One turn moves each row of this set onto another row. After a few examples, where does it send each row asked below?
j_710: [46.5 15.5  7.2  8.4  3.0 -1.0 16.1 -8.6 -9.5 21.6 14.4  2.1 33.0 19.4
 -5.7 -6.0 -9.4  6.8]
j_192: [ 13.7   1.2  15.2  -7.3  -6.5  25.4  -7.8 -13.9  13.1  22.8  21.8 -14.3
  13.1  33.5 -16.4   2.4 -16.1 -26.9]
j_600: [ 42.8  13.5   8.3  -0.3  -0.5  -1.9  11.3  -2.6   1.3  17.8   9.2  10.1
  31.6  21.1 -10.4   0.8  -4.9   7.6]
j_673: [ 17.3 -14.1  26.2  18.0  -1.2   8.8  17.4 -20.2  -5.1  10.9  18.6  -6.1
   9.8  -4.5  14.0  11.0  15.3  -9.3]
j_881: [ 50.4   3.4  23.5   7.1  -4.3  12.2   6.5 -23.0  -1.6  13.7  28.4   7.4
  13.1  28.8   6.5 -11.3 -10.3   6.0]
j_485: [ 46.8   5.7  23.2  14.4  -4.1  14.8   3.6 -19.0   0.2   7.5  15.8   1.3
   2.9  34.6  10.7  -7.3 -18.1   8.0]
j_846: [  2.9 -16.5 -12.6   2.4 -10.6  26.7   9.9  -0.8   6.1  18.9  13.9 -12.6
  27.9  21.6  -7.3   1.1  -8.9 -13.3]
j_480: [ 15.0  -0.9  31.7   5.8  11.6  20.2  43.4 -17.3  -5.9  14.7   1.1  -7.1
  -1.2  39.7  16.5   7.3  -9.5  -5.3]
j_319: [ 11.6   0.6  13.0  10.7 -18.6  36.1  28.3 -23.9  -5.3  14.5  -9.5 -28.4
  15.6  22.6 -13.1 -17.5   5.5  -7.9]
j_175: [ 23.7  -5.3  43.8  -6.8   4.5   1.6  20.0 -17.1  -8.1  19.4  -2.1 -27.6
  23.6   3.4  -7.7  10.3   7.5 -13.7]
j_362: [  8.5  -7.0 -15.5   6.3  -4.6  22.1   7.5 -13.4   9.6  17.4  21.2  -9.9
  23.2  22.3 -15.4   3.4  -6.5 -18.0]
j_623: [ 42.5  -7.5  11.6 -16.7  -0.7  40.0  10.3 -12.7  -7.8  20.0 -11.5  -4.6
  20.2  45.9   9.0   8.6  -3.6  -8.7]
j_840: [ 12.7   1.2  26.8   7.2  13.9  13.1  47.6 -19.6  -0.4  11.2   0.9 -11.2
   8.0  37.6  15.2   5.4  -6.9  -5.4]
j_541: [ 21.4  -2.1  43.5 -10.5   3.6  -6.9  14.2 -14.5  -6.0  20.0  11.0 -14.6
  18.7   3.2  -5.6   9.0  10.9 -15.1]
j_893: [ 14.5  17.3  16.6  -5.4   2.6   8.8  45.9  -5.2 -13.8  19.6  -0.2 -16.7
   5.5  27.6  14.8  13.5 -11.1  -2.3]
j_243: [ 39.3   5.7  -8.2  -5.5  -4.5  26.5   5.0  -9.8  -5.0  18.8 -17.7 -17.3
  21.7  37.9  17.5   8.2   2.3  -4.9]
j_518: [ 41.6  -7.1   9.3 -13.2  -2.9  38.2  12.1 -18.0  -2.8  13.0 -12.5   1.4
  25.4  43.5  14.4  11.0  -5.5  -8.3]
j_88: [ 14.8  18.6  21.7  -5.1   0.4  11.4  43.4  -7.8  -8.1  19.0   3.2 -17.5
   4.4  23.7  21.2  14.2 -14.7  -6.6]
j_667: [ 14.1  -6.3  15.0  14.4 -19.2  42.5  30.6 -25.4  -1.7  17.8  -7.1 -24.3
   8.4  23.2 -14.3 -11.4   9.5  -3.1]
j_655: [ 12.9  -8.9  20.3  -5.5  -3.2  29.5 -10.0  -7.6   4.7  18.0  12.6 -24.6
  17.6  38.4 -10.9  -5.5 -16.6 -28.1]
j_174: [ 12.7 -24.4  24.2  10.6  -6.8   7.1  14.5 -31.7 -10.7  12.7  16.2 -10.2
  11.9   6.7  10.0  11.9  14.3 -11.1]
j_194: [ 17.8  -4.4  37.6  -2.8   1.4  -4.7   9.8 -18.6 -14.2  23.6   3.5 -20.0
  22.3   2.3  -3.4  15.6   9.4 -17.0]
j_18: [ 16.4   0.4  25.6  -8.9 -29.9  44.5  30.3 -22.5 -10.1  16.2  -3.8 -20.4
  17.8  16.1 -13.7  -6.3  -9.8 -10.0]
j_828: [ 37.6  -1.0 -11.9  -3.6  -3.5  29.9  15.4  -9.0  -5.9  24.3 -15.0 -13.7
  22.1  39.4  16.4   5.4   5.6  -3.6]
j_570: [ 52.4   3.2  16.5   8.5   1.2  15.9  -3.0 -17.1   1.7   4.7  22.3   7.2
   5.7  28.7   5.4  -6.6  -6.4  -0.9]
j_730: [ 42.2  10.6   6.9   1.6  -2.0  -3.6  20.3  -4.7  -4.4  11.2   4.3   5.4
  29.8  24.8  -9.6  -1.3 -15.2  11.7]
j_213: [  3.8  -8.9  -7.6   8.0 -14.7  23.9   3.6  -2.1   7.8  20.9  17.6  -6.1
  27.5  13.8 -15.8   2.9   1.4 -19.7]
j_279: [ 13.9  -7.9  19.1 -10.1  -5.2  24.3  -8.9  -8.5   4.7  15.5  21.0 -17.0
  14.1  27.6 -21.6  -5.9  -6.6 -29.3]
j_204: [ 18.4 -19.2  26.6  13.7  -9.6  12.4  21.4 -28.1   0.2  10.3  13.5 -17.7
  10.7  -1.1  16.6  10.1  13.4  -3.7]
j_303: [ 20.7   4.7  25.2  -9.4 -23.6  41.1  31.4 -19.1 -11.7  22.9  -8.5 -23.7
  12.0  16.1 -19.5  -1.7  -5.6  -9.2]

j_541 moves to j_600
j_893 moves to j_828
j_485 moves to j_655
And these:
j_840 moves to j_518
j_710 moves to j_362

One turn moves each row of this set onto another row. After a few examples, where does it send each row asked below?
j_38: [  2.0   4.3 -17.3  27.2 -33.8  -6.2 -10.2   9.4  -5.2  -5.5  17.1  -4.2
  -7.7  21.5   7.0 -26.2  -3.5   5.9   6.7  19.1 -13.9  -1.0  -9.6  10.5
  -8.9  -8.7  21.3]
j_411: [  5.9   1.0  -6.8  14.8 -34.6   6.3  13.5  -7.4   1.6 -14.8 -23.2 -19.2
  -2.0  28.6  -2.9  -9.3  -6.4   8.8  23.0   6.1   7.9 -31.8   0.0   5.4
   7.7  -3.7  26.3]
j_9: [ 14.7  19.9 -32.6   1.0  -8.1   8.7  -4.6  19.1 -40.0  -9.8  -2.1  -1.7
 -17.8  10.9  11.4  -2.4   1.2  -4.2 -12.4  28.1  -6.3   2.8  -0.1  -3.0
  22.0  -8.6   4.4]
j_568: [ -2.4  18.2   1.5   1.4  -9.0  -6.3  16.2   8.7  -6.8   2.6  -0.7 -18.3
 -17.0  17.1  34.0 -16.1   7.6   5.5  13.7   6.9 -23.0   3.1   9.9   6.0
 -10.4 -16.6   0.3]
j_53: [  8.6  -1.7  -8.5   8.8 -34.7  52.1  12.6  22.4 -17.2  -3.0   1.1  -3.5
  -4.8  12.9  21.7  -7.9  -4.5   8.9  -5.0   6.4   4.9 -21.7  11.3  -8.9
  -5.7  -4.7  10.9]
j_850: [ 19.6  22.6 -12.2 -10.7 -20.0 -12.8   3.7  24.4  -6.6 -20.1 -18.2 -22.5
 -22.2   9.2   4.2   4.0 -10.5 -16.4  12.6  11.9  -5.3 -26.7  -4.3 -19.7
  12.0 -16.6  30.3]
j_800: [ 20.7   3.6   1.5  -1.1 -33.5  19.9 -13.6  10.9 -30.0 -24.6  -1.1   8.0
  -4.7   7.5  -9.4 -10.1   7.4   1.4 -10.9   6.3   2.0  -9.4 -11.3 -12.9
  20.2 -10.1  -4.0]
j_244: [ -4.4  34.6   9.3 -16.9 -17.8 -13.7   4.2  18.5  13.0  -5.6   5.0  -1.7
 -16.3  10.6  17.0  -6.0  -9.9   2.6   9.5   9.6  -6.2 -29.4  -6.2 -10.7
 -11.5 -18.4  29.7]
j_207: [ 10.1   2.8  -1.5 -25.7 -20.0  10.6  22.2  13.2  -9.4  -5.8  -1.5 -29.9
   1.0   2.8  18.3  -0.1 -13.9  10.0   9.0  11.5   9.7 -22.8 -19.2 -32.5
   3.4  -3.4  16.9]
j_838: [  4.3  33.1 -31.6  -0.6  -6.4   5.3  17.1  29.6 -14.2 -11.8  -8.3 -21.1
 -35.8   7.4   5.3  -8.9 -12.9  -0.3   0.8   9.9   2.6   7.7   5.5  10.5
  -6.4 -12.7  10.6]
j_557: [ -8.7  15.6  -0.1  21.0 -22.4  -0.6   8.3   2.6 -21.8 -27.5   9.5 -20.7
 -25.2  -0.1 -16.7 -19.9  -1.7   1.6  14.0  -6.3  12.0  -0.6 -19.0  -6.3
   4.5  -2.6  27.8]
j_51: [-21.8   5.8  -2.5 -15.4 -42.9  15.9  22.5   8.1   2.2  -1.4 -13.7  -2.7
 -22.8  16.0   9.2 -21.3  -7.2   3.2  -6.0  25.6  -4.5 -13.0  -4.8  10.0
 -11.4 -11.2  23.4]
j_95: [  0.8  25.5  -7.2   6.2 -31.1  48.9  24.6 -13.8 -14.0  -3.5  -5.0 -15.4
  -9.4   1.1  14.5  -7.0   4.8  13.6  -1.9   6.4   0.4 -15.2   3.1   8.4
   1.0   0.5  11.2]
j_389: [  3.7   6.2   2.2  -2.4 -32.6  14.8   9.3   0.5  -8.9   3.6  -2.8  -2.2
   8.2  -7.3  -8.7 -15.7  -2.3 -24.4  19.6  11.7  24.4 -19.8 -17.7  -4.8
  12.8  -5.6   7.2]
j_782: [ 26.7  11.3 -13.3   1.2 -28.0   3.5   1.4  26.6   1.7  -2.7 -10.1 -17.1
  -3.0  31.0  15.2  -8.1   2.3   2.6   7.2  -4.1  -6.5   0.7  10.4   2.8
  -7.8 -16.0 -19.4]
j_196: [ -5.7  36.9  -2.4   6.8   2.3  14.7  -2.7   4.3 -12.6 -13.4  21.9  16.7
  -7.3  -1.4   1.1 -15.4  -5.6  17.4   5.8   1.2  14.5 -19.4  -4.7   3.5
  -0.1 -10.8  18.9]
j_365: [  5.8   8.6  22.1  11.8 -24.0  -2.8   5.0  14.0 -24.7 -13.3  -3.5 -10.4
  -8.7  17.7  -4.1  -4.3  -1.6  35.0  11.3 -16.1   6.3 -10.9 -13.0  -8.0
  -3.3  -6.4  14.4]
j_888: [ 18.3  21.5  -1.5 -25.7 -14.1  10.7  23.8   8.7 -21.1 -20.7 -16.3 -25.0
 -28.9   2.4   1.1  -6.7   1.4   3.9 -11.0   1.4  -6.0  -3.1 -13.8  -2.4
  -1.0 -17.6  -7.8]
j_440: [ -0.6  28.5   0.0   5.0 -33.6  10.1  -2.6   7.3   9.5  -8.8  10.8  -3.7
  -3.7   5.5   1.9 -22.2  -5.3  13.2  -8.1   1.7  10.4   1.3 -22.9  16.2
 -20.3 -14.0   2.1]
j_64: [  3.7  37.4  -8.8 -12.2 -25.3  -4.3  -8.1  22.9  16.7 -11.2  -5.6  -3.2
 -10.8   1.8  10.2  -5.8  -1.9 -29.6  14.7   9.2   3.0 -14.7   5.7  -9.4
   4.7 -18.2  14.2]
j_115: [ 14.7  -5.8  -1.5  -0.2 -12.0   9.7   8.7  26.9 -25.9 -27.7  11.1  -2.1
 -19.9   6.1  -4.4 -15.7   2.4 -10.3  16.1  -6.8   1.3 -18.1   4.9 -32.0
  11.5 -12.1   5.1]
j_802: [ -1.2  24.1   5.4  -9.2 -28.5 -13.4  -3.9  12.4 -22.8  -8.2 -10.3   1.3
 -24.2  -1.5  -0.8  -5.9  -0.6 -20.4   1.8  22.0  -6.2 -22.0 -16.1  -5.5
  13.4 -14.7  33.5]
j_466: [  7.7  26.0 -24.5  17.9  -7.5   7.9  -0.9  32.0   3.9 -11.6   9.5   2.7
 -12.1  19.7   2.9 -11.0 -11.0   7.6  18.3  -5.8  12.2  -9.5  17.6   6.9
  -9.5 -10.1  11.1]
j_656: [ -3.1  27.2   4.9   8.2 -29.0 -18.2 -17.6   6.6  -6.9 -11.0  -7.5   4.5
  -4.5  20.9  16.1   0.4   5.0   1.1  13.1  12.3  -6.3 -27.6  -1.9 -11.6
  14.9 -10.1  33.9]
j_182: [ 12.8   3.9  -5.5  10.4 -32.0  28.0  30.2   8.3 -27.6  24.0   1.8 -12.5
  -6.4  16.6   6.6  -1.1   3.0   5.1  13.6   2.1   0.4 -17.8   2.7   2.7
  -3.2   2.5   4.4]
j_71: [ 13.3  12.4 -27.0  17.1 -41.1  34.3  14.0   2.3 -19.4   1.8  13.8 -19.0
   0.5   9.5  13.6  -2.7  -3.8   2.0  -9.0   9.0  19.2 -15.2 -18.3  -6.1
   1.5   5.2   9.5]
j_696: [ -8.5  15.4  -1.2  10.3 -28.9  35.9  27.9  19.8 -25.6   1.0  -4.4 -22.1
 -14.0   2.5  22.8  -1.5   1.1   4.5   0.8 -11.0  24.8  -6.2  -3.5  -9.4
  -3.2   3.1   9.4]
j_36: [ 11.7  20.8 -13.9 -16.9  -4.8  19.9   7.9  -3.1  -2.4 -31.5  11.3 -10.9
 -15.1   0.3  26.1 -21.8   5.0  -8.9  -8.4  11.6 -11.1 -11.6  -1.1 -16.3
   7.9 -22.3  -5.1]
j_972: [  8.3  16.8   0.3   0.2   8.2   0.7   6.4  10.7 -46.5  -6.2   5.3   5.0
 -12.8  10.9  12.1   1.7   2.4  23.0   7.0   6.5  -4.1 -18.1  -1.4 -12.9
  16.3  -4.8  16.4]
j_625: [ -9.6  12.0  -6.4 -10.7 -40.0  14.6   0.9  12.0   1.6  -9.0 -16.5 -11.6
   3.9  18.7  32.5  -3.3  11.8  -2.5   5.0  16.6   3.5   2.6   9.8 -22.4
  15.6   1.4   5.7]

j_411 moves to j_625
j_196 moves to j_838
j_71 moves to j_95
And these:
j_440 moves to j_888
j_802 moves to j_244
j_568 moves to j_115

One turn moves each row of this set onto another row. After a few examples, where does it send each row asked below?
j_374: [ 17.3  -3.9   0.6 -11.4   6.5  -6.5 -14.4  43.7   1.7  13.8 -13.8  22.0
   1.5  -6.7  -0.4  -0.1  -2.7   1.0]
j_756: [ 22.5  -2.9  -8.7  10.1   5.7  -5.6 -16.9  -8.8   6.8  20.2  -4.6  21.3
  -7.9   0.1   6.8  17.7 -10.0  -9.3]
j_983: [  0.9   9.5   2.9 -10.5  -4.4  -1.7  11.5  26.2   7.9  13.9  -4.7  32.3
  13.1   3.9   3.2 -17.0  22.0   6.7]
j_74: [ -3.7  -3.9  -5.4 -12.4   0.6  18.6  10.3 -20.1   9.4   7.0  -6.3   0.4
  16.5  -1.8   0.9 -22.7   9.7   6.9]
j_646: [-19.0   7.3 -16.5  -4.7  25.4  11.1   2.2  26.4  -0.3  10.9  -1.0  24.3
 -12.1 -16.2   9.5 -11.9  -7.9  -5.9]
j_822: [  2.6 -14.1 -19.6 -16.0  26.8 -16.2  -3.1   3.6   3.3  13.3   8.1  14.7
 -15.0 -20.7  -1.1   8.7  22.4 -15.6]
j_443: [  1.2  -7.3 -10.5 -14.1   6.0 -11.2 -19.4  -8.1   9.8  10.8  -7.1  11.4
  37.1   3.6  -1.4   0.8   1.3 -14.3]
j_307: [ 15.6  -6.5   2.5 -17.3  -0.5   3.6  -6.9  13.2  20.3  22.1  -5.6  25.8
  15.9 -14.1  13.7  18.1   5.8 -14.3]
j_826: [-17.6  11.4 -13.4  -9.8  18.3  12.2   6.9  30.7   5.1   6.7  -8.2  12.0
 -13.2 -15.5   6.1 -18.1  -8.2 -12.0]
j_146: [  7.4 -19.3 -13.7  -6.4  10.6  -6.8 -25.0 -17.6   6.1   8.8  -2.3   6.1
  24.0   2.8  -0.6  -4.1   3.4 -17.8]
j_858: [  2.9  -7.3  -3.5 -16.0  -4.3 -15.1 -16.3  -1.2   9.1   9.8  -5.3  -5.5
  32.7   5.7  -3.4 -10.1  -1.8 -11.5]
j_818: [  8.8 -17.2  -7.2  -9.7   1.2 -11.7 -24.1  -9.8   6.1   8.2  -0.8 -11.7
  19.6   5.3  -2.5 -14.2  -0.5 -15.9]
j_513: [ -6.4  -5.1  -4.9  -0.6  -2.0  12.0   4.0 -22.5  -7.6  13.8   2.2   6.8
  11.4   4.0   1.6 -19.2   0.1  13.8]
j_992: [-10.2   7.2 -16.7 -13.2  14.9 -26.9   1.3  13.3  -5.8  17.4  -5.4  25.0
  -4.2 -11.6 -12.5  14.3   8.6 -15.3]
j_456: [  2.4   1.4  10.9  -3.6 -11.2   0.9   8.8   5.7  10.7   9.7   6.7 -16.0
  -9.8  -9.7   0.9 -25.2  -3.4  -2.4]
j_975: [-10.9  21.8   6.3  -9.9  -6.1   0.7  18.5  11.5  16.3  12.3  -9.4  18.2
  20.2 -11.6  -1.4  -6.0  -3.6  -1.9]
j_734: [ 13.2   4.6  -8.0  -4.4  27.5 -17.8 -16.1  13.9   0.4   6.6 -15.9  31.8
  -9.9   2.2  -4.8   2.2  -1.4  10.2]
j_375: [  4.3   2.0   6.8  -3.4 -14.5  -0.5   3.6  18.5   0.2   9.5  -7.3   4.8
 -13.9   9.3  -6.7 -33.9  18.6  -8.7]
j_650: [ 13.4 -14.5   3.9 -24.9  10.3   0.1 -14.0  32.2   9.4   3.8 -18.3   6.4
 -13.6 -11.8  -5.0 -15.6  16.1 -15.8]
j_449: [  6.7  11.3 -14.5  -6.3   0.1 -21.3   4.5  29.1   4.0  16.1 -10.7  -0.9
  -6.3 -11.4 -13.5   9.1  -3.3 -19.6]
j_853: [ -1.7  -1.0  15.9 -37.4  -7.0 -11.0  -1.5   1.9  20.0  13.5  -6.2   4.9
  -0.8  -7.4   2.8  -4.2  17.4 -16.3]
j_495: [ -7.7   2.0  -8.7   4.8  15.0  13.1   1.2 -14.1   6.6  13.4  -6.4  43.6
  10.9 -16.6   4.0   5.2   4.5 -11.9]
j_149: [-12.7   3.8 -18.3  -2.3  31.7  10.4   0.8  16.1   2.6   7.2   2.8  16.3
 -22.1 -14.6  11.3 -16.1  -6.1  -1.7]
j_166: [  9.0  -6.3  -5.3 -18.4  29.6 -11.9 -17.0   1.9   7.1  -2.4 -19.8  15.8
 -24.5  -2.5 -10.2 -12.5  17.0  -6.1]
j_116: [ -3.2  -7.2  -7.7   6.1 -10.8  23.3  -0.7 -10.3 -11.2  17.7  -5.0  13.1
  18.3   0.1   0.3 -12.8  -5.4   1.5]
j_86: [-12.2   8.1 -17.0  -7.0  25.8  11.7   6.6  20.8   9.2   3.3  -3.7   3.5
 -23.4 -15.2   7.1 -20.8  -5.7  -7.6]
j_917: [  5.4   2.0   4.9 -10.7   0.5 -20.1 -12.5 -19.3   5.4  10.3  -5.6   0.1
 -26.0   6.6  -2.4  -4.8   2.2 -12.0]
j_144: [  5.9 -17.9  -5.6  11.7  10.9  13.7  -7.4 -19.3   1.0  10.0   9.3   8.1
 -21.2 -13.6   5.9 -14.6   4.3 -13.0]
j_134: [ 20.4  -6.2 -13.5  15.7   6.4  11.6  -3.7  -4.1   5.2   3.6  -9.0  15.4
 -22.7   8.1  -2.9 -21.9  17.6 -10.6]
j_628: [ -0.8  -5.3  -7.6  -3.6  -8.8  31.5   7.5  -9.1   5.7  12.9 -12.8   6.0
  22.8  -5.2  -0.1 -15.3   3.7  -6.2]
j_141: [ 16.3   0.7 -15.6   8.6  16.7   9.4   3.1   2.9  13.3   9.1  -6.5  42.9
   4.7   2.2   6.7  -4.6  21.7   4.3]
j_460: [ 19.4 -11.3 -18.0  -8.9  12.6 -10.5   2.1  20.8  12.8  11.7   3.5 -11.2
 -15.8 -20.0  -3.5   3.7   9.4 -18.4]

j_74 moves to j_513
j_983 moves to j_375
And these:
j_756 moves to j_307
j_992 moves to j_449
j_443 moves to j_858
j_86 moves to j_149
j_734 moves to j_374
j_495 moves to j_975

